In the rows, zero is written as 100.
One turn sends every row of this set to another row. A few are shown first. Where does it send the rows asked after them?
k234: 105 86 78 81 92 106 98 105 84 95 92 89 112 88 102 87 107 116 113
k172: 138 73 93 99 96 92 88 99 91 93 102 97 113 101 110 85 94 124 115
k513: 112 79 92 107 93 94 91 87 106 100 84 102 100 103 101 86 103 114 139
k880: 105 86 91 111 94 98 96 88 99 100 82 100 93 102 103 84 102 105 133
k141: 104 93 84 83 92 102 106 96 85 100 99 91 110 91 92 77 104 100 118
k376: 118 73 94 91 99 92 97 97 77 89 95 97 99 108 98 70 120 103 112
k576: 122 81 104 112 76 93 98 108 87 110 89 104 100 108 97 77 109 105 104
k420: 126 74 99 84 78 97 84 105 101 102 95 97 112 88 100 75 100 122 120
k324: 125 79 99 81 80 97 87 105 98 109 100 107 110 99 96 78 109 131 119
k206: 100 85 82 87 90 101 95 108 85 100 95 95 109 90 88 80 121 114 111
k75: 99 89 86 100 105 95 94 90 101 106 88 102 102 96 99 88 99 118 133
k281: 120 71 95 86 98 90 101 90 87 97 92 87 112 122 100 78 113 104 120
k906: 114 79 91 109 95 93 91 86 105 99 85 101 100 104 102 86 102 114 138
k259: 102 92 80 82 96 107 96 106 82 103 100 98 106 96 99 83 114 123 108
k690: 117 85 102 87 71 95 87 102 96 109 107 104 118 96 94 81 103 122 111
k124: 96 89 89 79 83 102 94 101 83 103 101 95 114 100 96 83 114 113 106
k636: 110 92 89 105 91 97 98 100 78 103 105 97 115 112 104 96 101 117 97
k861: 102 91 88 108 103 95 96 91 102 109 88 103 102 98 100 91 95 119 130
k407: 127 80 93 91 96 89 89 91 83 92 116 102 118 108 102 86 102 123 111
k647: 103 85 84 110 98 99 90 90 104 101 88 97 100 96 101 89 103 116 134
k65: 101 88 90 74 93 106 96 108 91 100 96 98 113 99 90 80 108 118 108
k764: 121 78 106 100 76 93 102 100 97 116 85 93 112 119 99 83 105 105 115
k958: 104 86 83 112 98 99 90 90 104 101 88 98 99 97 102 89 101 117 133
k159: 122 77 99 93 75 93 88 108 100 107 97 105 113 91 86 78 112 121 117
k5: 101 85 93 104 105 92 98 87 96 104 81 101 94 108 104 82 101 108 131
k290: 112 96 83 105 94 104 99 109 82 111 101 101 107 103 105 94 102 125 100
k135: 132 79 97 91 107 93 93 98 88 91 108 104 113 113 101 82 96 123 109
k467: 118 79 104 99 75 100 98 107 89 108 80 94 100 109 110 78 102 103 106
k679: 137 77 94 94 97 91 90 99 89 100 107 107 111 110 104 85 103 132 115
k727: 116 91 83 107 89 103 102 108 85 104 92 94 113 96 107 99 94 117 104
k912: 117 98 87 110 92 99 110 98 84 107 101 95 111 101 99 90 91 102 109
k192: 121 80 97 86 97 97 101 97 74 95 94 102 94 117 108 72 113 107 110
k104: 134 74 89 103 103 86 91 98 85 91 107 103 113 104 95 85 108 123 115
k951: 120 84 107 83 79 100 90 109 102 108 99 106 112 99 91 75 99 121 111
k832: 101 87 96 106 98 94 98 89 99 110 80 103 94 106 103 82 99 108 130
k712: 126 79 88 106 107 91 85 96 96 102 112 87 116 104 103 79 98 121 114
k166: 119 84 109 103 75 95 93 100 85 110 99 101 106 115 106 78 102 108 100
k34: 120 72 95 90 97 97 98 98 78 90 86 89 100 113 113 76 108 102 111
k897: 113 77 99 81 91 93 92 91 78 92 102 96 105 114 104 70 114 106 108
k678: 117 87 109 101 82 101 98 110 92 112 91 103 103 116 101 79 98 109 97
k171: 115 82 95 93 86 97 82 103 106 114 104 88 115 92 95 71 104 120 118
k944: 116 88 84 118 95 95 99 108 82 104 98 99 111 103 97 96 106 117 100
k720: 109 81 98 100 98 90 90 87 107 107 86 105 100 101 100 80 99 118 137
k772: 118 93 91 104 99 101 101 108 86 104 101 101 114 111 100 96 94 121 97
k532: 113 81 96 105 103 88 91 86 104 106 88 105 100 105 103 83 96 118 136
k189: 113 79 98 79 104 100 97 99 82 90 96 96 103 115 101 70 110 107 106
k311: 120 86 106 96 77 100 101 105 84 112 89 107 94 113 105 73 107 108 105
k890: 105 85 89 110 96 98 96 87 99 98 83 99 93 102 103 84 103 105 133

k290 turns into -> k311
k880 turns into -> k513
Now these:
k951 turns into -> k65
k34 turns into -> k172
k897 turns into -> k407
k141 turns into -> k281
k532 turns into -> k861
k104 turns into -> k944

